Each row has a name. Each question is about the rows just above it. Places in a row count from 1.

fel: [111 105 -80  68  69]
latal: [116 104 -83  69 -69]
virif: [111 105 -80  68 -68]
tags:
[69] -> k549
[67] -> k823
[68] -> k316
[70] -> k281
The tag of fel, keyed by place 4: => k316
Whose row is [111 105 -80  68  69]? => fel
[111 105 -80  68 -68] is in which row? => virif
[116 104 -83  69 -69] is in which row? => latal

vuki: [  35  -39   34   -8  -41   44 -118   70   13   19]
zovo: [  26   -6   29  -62  -65   79 -111   42  -14  -12]
ser: [  35  -39   34   -8  -41   44 -118   70   13   -2]
Table of tags by key:
[29] -> k874
[-118] -> k47
[35] -> k663
[30] -> k562
[34] -> k964
Join ser by its entry at place 3: => k964
Whose row is [  35  -39   34   -8  -41   44 -118   70   13   19]? => vuki
Where do [  35  -39   34   -8  -41   44 -118   70   13   -2] appear? => ser

talu: [-92 -89  88  87  90 -90  86  91 -91  88]
Tas: [-38 -41  36  36  38 -40  38  36 -38  36]
togu: [-90 -85  87  86  90 -89  84  92 -90  88]
Table of tags by key:
[37] -> k104
[86] -> k746
[87] -> k657
[36] -> k52
Join Tas by its entry at place 4: => k52
Whose row is [-38 -41  36  36  38 -40  38  36 -38  36]? => Tas

babas: [-39 -20  73   7  20   3 -84  20 -18 -15  16  41 -57  38  46  11 113   6
  22  27  -7 -19  56 -17 -28   6  66 -51  24 -29 -24 -23  -9  33   4 -44
 -38  -4  41 -18 -25 -35 -22 -12  27 -14 -37 -32  66  -9   0  30  76 -30
 -12  69  -8   0   1  11  29]
zudub: [-39 -20  73   7  20   3 -84  20 -18 -15  16  41 -57  38  46  11 113   6
  22  27  -7 -19  56 -17 -28   6  66 -51  24 -29 -24 -23  -9  33   4 -44
 -38  -4  33 -56 -21 -21 -33 -23 -12  25  23   6  11   6  45 -17  52  -4
  18  27  -4 -72 -47  29  17]
bul: [  17   19   52   11   19   12   33  -14 -116  -48  -29    3    2  -35
   -7  -11  -78   35  -43  -15    6  -22  -26  -27   -1  -37    0    2
  -52   22   39   33  -38  -18  -45   18   23    2   10   28  -31   -4
    0    3  -49  -12  -21   13  -23    9   38   19   72  -41   15   35
    1  -12   12   50   12]
birab: [ -7 -56 -72  -4 -24  22 -13 -20  13  12  -5  42 -50 -16  66  -1  55  47
 -10   0  11 -68  14 -60 -37 -48  83 -84 -56 -27  31   8 -60  14 -65 -21
  21  -9  45 -34  -7 -34 -10  12  23  46 -18 -16  79  -2   3 -23  54 -18
  -6  26 -38 -12 -34 -21   1]
nuvu: [-21  -5 -44   5  -3  28 -23 -40  -9 -40  19   3  -1 -10  15  -1   9   7
   2  -5   5 -16  -6 -11  -6 -11  13 -19 -17  -9   9   1 -10   0 -16   1
  16  -3   4  -4 -61  -7  -3 -29  -7  43 -62  29 -27  -5 -48 -71 -39  -2
  32 -10 -45  57 -10 -12 -24]
rogal: [ 35  -8 -26  -1  -3  13  -2   8  20  12   0 -21  34 -50 -18 -13 -99  21
 -34 -29  12 -15 -53 -15  11 -33 -28  13 -57  20  43  32 -24 -29 -41  37
  50   1 -11  45 -30  -9   9 -10  -8  -8 -45  22 -14 -17 -14 -27 -21 -23
   0 -68  14 -37  -4 -37  48]
dod: [ -1  30 -22   5  -7  51 -35  36 -18 -26  -3  -1  -3  26   5   8  56 -24
  30  12  -5  17  21  20   0  27   1  -1  39 -15 -29 -24  27  13  33 -14
 -19  -1  -6 -20 -75  -7  -3 -25 -11  31 -80  34  11 -13 -30 -61 -38  -9
  22  11 -49  43 -32  -3 -24]
Zifi: [ 46 -21 -37  27  16  38  26  35 -34 -49 -31   1  -7  36  11  11  83 -31
  42  17  -6  18  30  23  -2  34   7  -7  50 -24 -38 -33  35  19  42 -21
 -25  -2  -6 -31 -52 -13 -17 -17 -13  -5 -61  20   2 -13 -26 -63 -41 -42
  37   6 -45  57 -34   1 -49]
Fasi: [  5  23  10  24  12  74 -91 -29 -29 -37  40  -6   3  19 -39   0 -37 -12
 -13  10 -13  37  11  25  15  22 -33  50  34  27 -18   4  20  -3  32   0
 -37   8  -9  15 -61 -14 -16   5   9  28 -91  21  -5 -21 -37 -53 -30 -41
  37  22 -43  36 -40   8 -40]
folak: [-26  11  39  35   6   8  34  -3 -59 -49  32  10 -19  44  24  14 113 -31
  51  22  -6  13  41  20  -9  36  23 -22  55 -33 -44 -40  33  27  42 -31
 -31  -4   1 -45 -21 -54 -49 -30  21  -9 -35   9  76 -16 -33 -14  44 -10
  -9 -33   3  10 -28 -24 -21]
nuvet: [ 44 -27 -31  20   0  35  19  47 -24 -47 -27 -31  43 -29 -41 -10 -97  -2
 -23 -20   4  18 -42  13  23  -5 -53  45 -18  28  19  21   5 -26  -3  34
  24   4 -24  46  10 -49  17   3  30  11 -46 -34  68 -45  11 -11 -15 -18
 -10  -2   9 -10   0 -20  22]
Table of tags by key:
[-25] -> k414
[18] -> k668
[17] -> k589
[-3] -> k608
[-26] -> k340
[-16] -> k376
[-45] -> k512
Join nuvet by its entry at place 43: => k589
Whose row is [ 35  -8 -26  -1  -3  13  -2   8  20  12   0 -21  34 -50 -18 -13 -99  21
 -34 -29  12 -15 -53 -15  11 -33 -28  13 -57  20  43  32 -24 -29 -41  37
  50   1 -11  45 -30  -9   9 -10  -8  -8 -45  22 -14 -17 -14 -27 -21 -23
   0 -68  14 -37  -4 -37  48]? => rogal

tofe: [ 29  54 -71  33  30 -84]
teka: [ -47  -13 -101  -97   31  -59]
bapa: [ 32   4  39 -12 -47 -15]
fomul: [109  45  49  28 -97 -77]
Table of tags by key:
[-59] -> k701
[31] -> k154
[30] -> k408
[-15] -> k468
[-84] -> k165
[-83] -> k10
[-77] -> k88
[-85] -> k531
Join tofe by its entry at place 6: => k165
Whose row is [ 29  54 -71  33  30 -84]? => tofe

lopi: [ 71   6 -11 -37 -58 -60 -23  38 -13  52 -72 -24  18  37 -21 -36  25  50
  17 -78  27 -11  58  29  47  -1  29  17  25  27 -26 -22  56]
Fida: [ 14 -72   8 -60  11 -41  98 -16   5 -52  -4 -24  -1 103  58 -93 -74  56
  14  15  27  32  55  52 -14  34  12 -74  34  28 -42  -2  18]
bag: [  1  34  -6 -21 -23 -89 -28  40 -32 -34   6   7  95  83  48 -29  29  62
  48 -41   8  -9  72  68  50  39 -25 -77   0  73 -64   3  26]
fem: [  39   11   20 -108  123   37  -37  -85 -100  -70  -35   -2   22    4
   10   -6  -77   72  -12   18    5  -18    8  -18  -74   46   -9  -93
   14  -94  -69  -22   62]
fuz: [-20  -9  -8   2   9 -50 -65  37  -1  12 -22 -93  60  50 -14 -61  30  40
  36  14  76 -25 114  27  59  40  16   4  56 -18 -84   0  37]
key -> tag
[-93] -> k993
[-94] -> k920
[-2] -> k353
[-3] -> k967
Join fem by its entry at place 12: => k353
The row with [-20  -9  -8   2   9 -50 -65  37  -1  12 -22 -93  60  50 -14 -61  30  40
  36  14  76 -25 114  27  59  40  16   4  56 -18 -84   0  37] is => fuz
Whose row is [  39   11   20 -108  123   37  -37  -85 -100  -70  -35   -2   22    4
   10   -6  -77   72  -12   18    5  -18    8  -18  -74   46   -9  -93
   14  -94  -69  -22   62]? => fem
Where do [ 71   6 -11 -37 -58 -60 -23  38 -13  52 -72 -24  18  37 -21 -36  25  50
  17 -78  27 -11  58  29  47  -1  29  17  25  27 -26 -22  56] appear? => lopi

sabig: [-28 -48   6 -34  45  -6  -9  23]
Bodo: [ 17   9  21  14 -38  29 -29  67]
Runu: [-50  24  37  -8  82  27 -28   0]
mesu: [ 61  65 -27  49  14  22  21  95]
Table of tags by key:
[14] -> k876
[49] -> k521
[17] -> k621
[29] -> k931
Look up the entry of Bodo at place 4 in the table: => k876
Where do [-28 -48   6 -34  45  -6  -9  23] appear? => sabig
Whose row is [-50  24  37  -8  82  27 -28   0]? => Runu
Whose row is [ 17   9  21  14 -38  29 -29  67]? => Bodo
Whose row is [ 61  65 -27  49  14  22  21  95]? => mesu

